One turn or mirror swaps these rows in pairs. Which row does each one swap with?
K362: [ -8   0 -12 -27  -2  14   7   8  -6   5   9   0  12  -9  11  25 -13  -4
  -2   9 -14  -1]
K361: [ -4  -4  -5  -9   4  15   0   7 -12   2  12  16   5  -4  11 -10  -7   1
 -14   4  -7   3]
K228: [ -1  11  -9 -13   4  20   0  14 -18   0  13   8   5  -1   6  -7  -8  -8
 -13  -3  -7 -11]
K205: [  7  -6   2  -6  12  18  10  10  19  -1   9  -7   4  -7   3  28 -10 -15
 -10  -6  -8   2]
K419: [ -4 -17   2  -4   3   6  -7  10   8   7  11   6  10   6   4  23   0  -7
 -17  -1 -17  -1]
K672: [  3  -9 -16 -13  12  25  -3  15  -1  12  24   3  -4  -6  -1  19 -11 -16
  -4  -9   0 -16]
K54: [  2  -7   0 -13   6  15   7  12   8   3  11  -7   7  -7   3  -7 -11  -7
 -27  -3 -18  -5]
K590: [ -5   0  -1  -9   5   9  -2  -4  14   7  13  -4   4  -8  10  17 -12 -14
 -12  -9 -18   1]
K5: [  5 -16  -3 -16  10   8   3   7  12   6   1   6  15  -9  -5  28  -3 -10
 -16  -6 -10   0]
K778: [  4  -4  -5 -21   2  27   4  25 -12   1  18   4   0 -14   4   7 -20  -6
  -4  -2  -1 -11]
K292: [ -1  -5  -6  -5  -3  23   8  10  -9   7   9   6   5  -6   7   3 -18   3
   6  12  -8  -5]
K571: [ -6  -2  -9 -13  13  34  12  -2   1  11  11  -2  13  -4 -13  12  -6   8
  -5  -3  -4  -3]
K446: [  3 -15   5  -9   4  24  -4  12  15   8  23  -2   0  -2  -1  31  -9  -7
 -12  -2  -5   2]
K18: [  0  -6   0   0  11  26  -2   4  -1  -7  13  23   1  -6   4  21 -12  -1
 -14  -9  -2 -18]
K634: [  0 -22  -1 -13  13  18   0  13   6  -2  20 -15   6  -4   0   5  -2  -4
  -7 -11  -5  -2]
K865: [  0  -9  -3 -14  12  20   6  11  -5 -13   0   6   4  -8  -1  30 -10  13
  -7   0  -9  -8]
K599: [ -2 -29  -1 -10   5  16   5   8   4  -3   6   1   9  -8   6  11  -3  10
 -18   2   1   1]
K399: [ -1  -1  -6 -16   2  23   3   7  15  17  18  11   8  -4   3  -6  -9 -11
 -13  -3 -12   0]
K911: [ -7   5 -13 -15   6  16  -1  17  -3  18   5  -3   6   0  15  21  -7  -6
  -3  13  -2  -1]
K139: [  5   8  -6 -12   1  19  -6   8 -15  -1  18   6   3  -4  21  24 -12  -1
  -6   1 -14 -10]
K218: [ -2   7  -4 -13   4  22   7  12 -14   3  14   5   2  -3   4  31  -8  -5
   6  -8 -12 -12]
K70: [  6  -9   4  -9  15  25  12  14 -12  -3  19  -2   4  -5 -13   4  -6   3
 -13 -12  -1   0]
K773: [  1 -10  -2 -11  12   5   4  20   3   7   6   1  18   3   3  24   4 -13
 -25  -5  -4 -10]
K503: [  1 -21 -14  -8   0  12  17  -1   3  10   3   9  15  -4   4  19  -9  -1
 -12   4 -10  -8]
K626: [ -2 -21  -3 -18   5  14   5  10  -8   2   6  -1  10  -4  23   7  -2  -6
 -19  -4  -9  -6]
K875: [  6  -8   1 -20  -1  14  -6  30   2   6  16   9  -6   1  16  14  -3  -3
 -16  -3 -10  -6]
K538: [  8 -13   3  -4  13  37   0  17 -14  -1   9   3   1  -7  -2  20 -22  -2
 -10   0  -3 -13]
K674: [  8 -13   3  -3  10  10  -2  10   0  -2  17  -7  13   2   2  30  -5   5
 -21  -2 -15  -5]
K125: [  3  15  -2 -22  12  19  10  12   4 -10   8   1   2 -12   2   3 -16  -8
  -7  -7  -1 -13]
K467: [  6   4   4  -1   4  27   7  11  -5  10  19  13   1  -4   3  30  -9   3
 -23 -10   4 -13]
K109: [  4  -1   5   2   6  16  -6   1  15   2   6   0   2   1   8  19  -8  -8
 -24   6 -12   8]
K663: [  4   5  -9 -20   2  25  -1  10  -5  18   6  13   2  -7   8  29  -6 -10
  -2  -2   1  -5]
K973: [ -9  -9  -5 -15  -4  18  -2  14  -8  17   1  -7   2  -1  19   2  -8 -10
 -20   1  -6 -12]
K937: [ -1  -2  -1 -14   3  21   3  11 -24 -15   8  -1   7  -3   6  22 -10   6
  -5  -3   2 -10]
K929: [  5 -12   3   4  11  21  10   1  -3  -6  11  -1   9   5  -8   5   3   5
 -24  -7  -2  -5]
K849: [  1   4  -1 -15   4  18  -1  13   6  17  15   1  -1  -2   5  -9 -10 -11
  -1  -7  -6  -9]
K668: [ -5  -7   0  -6  15  17  13  -4   8   5  -2  -5  11  -3 -11   6  -8   9
  -3  -2  -3  -7]
K110: [ -3  -4   3  -7   8  13   2  12   9  10   3   1   7   5   0   4   0  10
 -21   8  10  -3]
K974: [ -4  -9  -4 -20   7   9   9  20 -12   9  14   8  16   3   6  15   0   1
 -22  -8  -7 -18]
K542: [  1  10  -6  -4   9  24   4  12  -5  -3   4  17   3  -7  11  28  -9 -12
  -6   0   2 -14]
K303: [ -5  23  -3 -13   7  22   2   8 -12   9  12   0   6  -4  -6  14  -9   6
  -6  -6  -2  -3]
K947: [ -1  -3  -2  -6  27  20  -3   4  10   0   9  -5  -3  -7  -5   4  -6  -2
 -23 -10  -6   1]
K373: [  4  12  -4 -13   7  20  19  11 -11  17   3   4   3  -3   8   2 -10   2
 -14   4 -10  -3]
K323: [ -1  15  -5  -8  -2  19  -2  15  11  14  13   9   1   2  12   6  -6   6
 -16   2  -3   6]
K614: [ -1  11  -7 -17  16  18  10   8   9  -4   9  -9  13  -8 -11  19  -9   7
 -14 -12  -9   2]
K121: [ -9   0 -10 -19   9   5  -1   9  -5   0   8   9  17 -10   9  20  -8  -4
 -29  -7 -13 -11]
K703: [  1   3   7  -6   3   6   0   2  14   4  12   2  11  -3   0   8  -3   0
 -24 -11  -8   7]
K106: [ -3   7  -2  -7   4  19   6   9  -5  25  11 -10   5  -1  -3  28 -14   2
  -4   2 -10  -4]
K562: [  1  18  -7 -22   9  22   8  13 -12   9   9 -15   5  -1   6  25  -6  -4
  -8   0  -9  -3]
K980: [  0 -11   5  -2  10  32  10   4  -1  -4   0 -10   0  -8  -3  18 -20  -7
 -13  -8  -6 -15]
K133: [  5 -16  10  -7  -2   9  -7  21  -4  -7  14   5   7   2   9   7  -8  -5
 -24  -2  -5  -2]
K312: [ -5   5  -6  -6   9  37   6   2  -7   7   9  -7  -4  -5   1   7  -8  11
 -10   2   3 -10]

K614 is swapped with K323
K773 is swapped with K542
K562 is swapped with K109

